7610  8009  7880  8410
7629  8177  7129  8025
7569  8103  7865  7776
7769  7775  8007  7879
3272  7167  2916  7378
Counting starts at 0.
The entry at row 1, column 0: 7629
Read off the entry just left of 7129.
Answer: 8177
The entry directly below 7769 -> 3272
The entry in row 1 and column 2 is 7129
The entry directly below 7569 is 7769
The entry just right of 2916 is 7378
The top-left entry -> 7610
Read off the top entry of the column that holds the largest entry.
Answer: 8410
Read off the entry at row 2, column 0.
Answer: 7569

grid =
[[ -9  18  20 -10  -9  -9  12  -1  -7  -8]
 [  8 -18 -16   8   7   6 -10   1   7   6]
 [  2  17   9   3  -6   5   4  -5  -3   5]
 [ -9   5   5 -10   1  -7   1   6  -3 -12]
 [  7  -2  -4   7   0   5  -3  -3   5   6]
 [-31  12  15 -37   5 -27   5  22 -11 -45]
 [-10  -2   3 -11   2  -9   3   6  -6 -10]
 [  0  -6  -3   0   2  -1  -2   2   3  -2]]
Indices start at 0.
The smallest entry: -45
Report the entry in the bottom-right corner.
A: -2
Report the entry at row 2, column 0.
A: 2
Report the entry at row 0, column 2.
A: 20
Report the entry in row 0 and column 0.
A: -9
Report the top-right entry.
A: -8
The entry at row 2, column 2 -> 9
Report the entry just right of the largest entry.
A: -11
Report the entry in row 1 and column 2.
A: -16
Report the entry just left of the largest entry.
A: 5
The entry in row 0 and column 1 -> 18
Report the entry at row 2, column 1.
A: 17
Report the entry in the bottom-left corner.
A: 0
The entry directly above the smallest entry -> 6
The entry directly below the largest entry is 6
The entry in row 1 and column 1 is -18
Report the entry just left of -12.
A: -3

Read these off the array that follows. Counting starts at 0.
1) The entry just right of the largest entry?
2) The entry at row 0, column 1?
3) The entry in row 2 and column 1?
4) The entry in row 0 and column 0?
5) The entry at row 2, column 0?
6) The entry in row 1 and column 0?
7) The entry directly above 46?
8) The bottom entry of the column that holds the smallest entry?
[[  3  35 -49   9  -7 -40 -24 -48  25  14 -41]
 [-12 -12  35 -38   8  26 -23  15  -6 -47  40]
 [ -2 -10  -6  35  21   5  50  -1 -21  57 -42]
 [-10 -21 -17  36 -24 -24  42   6 -16  46 -28]
 [ -7 -15 -26  28 -39 -28  35   7 -27  35 -18]
 [ -2  23  -1 -28  15  -9 -51 -32  38 -38   2]
 [-13 -26  42 -20  23  43  11  30 -18 -15  30]
 [ -6  -1 -38  29 -33 -35  24 -10 -17  39 -32]
 [ -3  40 -31 -11  16 -23 -41 -51  29  -4 -31]
 [ -6  31 -52   0 -28 -43 -33 -40  18   3 -24]
 [ -8 -15  12  24  38  19  45   3 -13  48 -33]]
1) -42
2) 35
3) -10
4) 3
5) -2
6) -12
7) 57
8) 12

Read these off the matrix that follows.
1) Read off the top-left entry.
2) Read off the maximum.
3) Read off the third-last entry, reading row by row.
4) Read off the entry in the top-right corner.
5) Read off the second smallest entry.
6) Read off the smallest entry in the last column.
7) Read off the third entry on the main diagonal.
8) Read off the fifth-last entry, reading row by row.
0.6,1.2,2.6,-2.0,1.8,0.0
0.2,-0.8,-0.2,0.6,2.1,2.0
1.8,0.6,0.3,0.1,0.6,-0.5
1.7,0.9,0.7,0.6,0.2,0.0
1.6,2.0,0.7,2.3,1.6,1.0
0.3,-0.2,-0.1,0.7,2.0,1.1
1) 0.6
2) 2.6
3) 0.7
4) 0.0
5) -0.8
6) -0.5
7) 0.3
8) -0.2

x = [41 88 25 17 37 34 20 50 42 41  2 22 46 62]
Report the maximum.
A: 88
Report the entry just right of 46.
A: 62

A =
[[ 21 -36 -39  -1  18  -4 -14 -11 -43 -41]
 [-28  19  36  -9 -15  11  12   6  57  38]
 [ 28  55  15  34  -7  -9   0  20 -42  20]
 [ -9 -59 -31 -25  20   5  -6 -22  11 -36]
 [-24 -56 -19 -33  10   9   1 -18  36 -24]
 [ -8  51  40  13 -18   1  11  18  19  44]
 [-15 -61 -26 -28  15   7  -3 -20  20 -32]
 [ -7  53  39  13 -23  -1  10  17  16  44]]
Rows and columns are numbered from 0.
The smallest entry -> -61
The entry at row 2, column 2: 15
The entry directly below the largest entry?
A: -42
The entry in row 1 and column 2 -> 36
The entry in row 1 and column 0 is -28
The entry just left of the largest entry?
A: 6
The entry at row 0, column 2?
A: -39
The entry directly below 55?
A: -59
The top-right entry?
A: -41
The entry directly below 9 is 1
The entry just right of -22?
A: 11
The entry just left of 17 -> 10
The top entry of the column that holds the smallest entry?
A: -36
The entry at row 0, column 0: 21
The entry just right of -19?
A: -33
The maximum?
A: 57
The entry just left of -19?
A: -56
The entry in the bottom-right corner is 44
The entry in row 2 and column 1?
A: 55
The entry directly below -20 is 17
The entry directly above -6: 0
The entry in the bottom-left corner -> -7
The entry directly below 0 is -6
The entry at row 2, column 0?
A: 28
The entry just left of -25 is -31
The entry just right of 0: 20

X =
[[ -6   7 -61  -5   1]
 [ 21  -2  43   2   5]
 [ 36  10 -20  -6  20]
 [-11  -7  33  11   6]
 [-30 -14  36   7  -7]
 [ 34  13 -32  -6  20]
 [-25  -6 -32  -4  -5]
 [ 14  -1  37  10  12]
 [ 41   5   7   2  21]
 [-21 -11  29   9   2]
 [-16  -9  27  11   6]
 [ 40   4  10  -8   7]
 [  8   1 -33 -16  -3]
 [-37 -11 -18   1  -4]
 [  9  -6  52   1   1]]
The entry directly above -33 -> 10
The fifth entry in reading order is 1
The top entry of the column that holds the smallest entry: -61
The entry directly below -20: 33
Read off the entry just right of 13.
-32
Read off the entry just left of the largest entry.
-6
The bottom-right entry: 1
Read off the largest entry in the last column.
21
The smallest entry in the last column: -7
The second smallest entry is -37
The first entry in the row that holds the largest entry: 9
The 1st entry, reading row by row is -6
Read off the third entry on the main diagonal.
-20
Read off the third-last entry, reading row by row.
52
The second entry in reading order is 7
The third smallest entry: -33
The entry just left of 27: -9
The largest entry in the first column is 41
The second entry on the main diagonal is -2
Read off the entry just right of -33.
-16
The entry just left of the centre entry is -1
Read off the 2nd largest entry.
43
The 2nd entry from the end, reading row by row -> 1
Read off the entry just right of the smallest entry.
-5
Read off the entry directly above the largest entry.
-18
The entry directly above 27 is 29

Questions about the matrix below.
1) Which number is the 4th entry, reading row by row?
2) Which number is the smallest entry in the first column?
3) Which number is the largest entry in the last column?
4) Which number is the entry directly above the largest entry?
5) Which number is the entry just right of -110?
6) Which number is the last entry, reading row by row?
7) Which number is the third smallest entry?
8) Which number is the last entry in the row that holds the largest entry?
[[ 355  -41  439  714 -747  527  -70 -104 -190 -165]
 [ 262  426  574  -48  545  601  469 -107 -584  690]
 [   5 -514  704  366  501 -254 -139  138  776  -66]
 [ 404  533  466 -284 -273 -196  190  958  346  527]
 [ -69  -67 -278  121  382  504  534  891  -28 -459]
 [ 796 -110 -187  -99  252  495  571 -359  772  262]
 [  90  827 -144  657  582 -428   35 -170  -45 -131]]
1) 714
2) -69
3) 690
4) 138
5) -187
6) -131
7) -514
8) 527
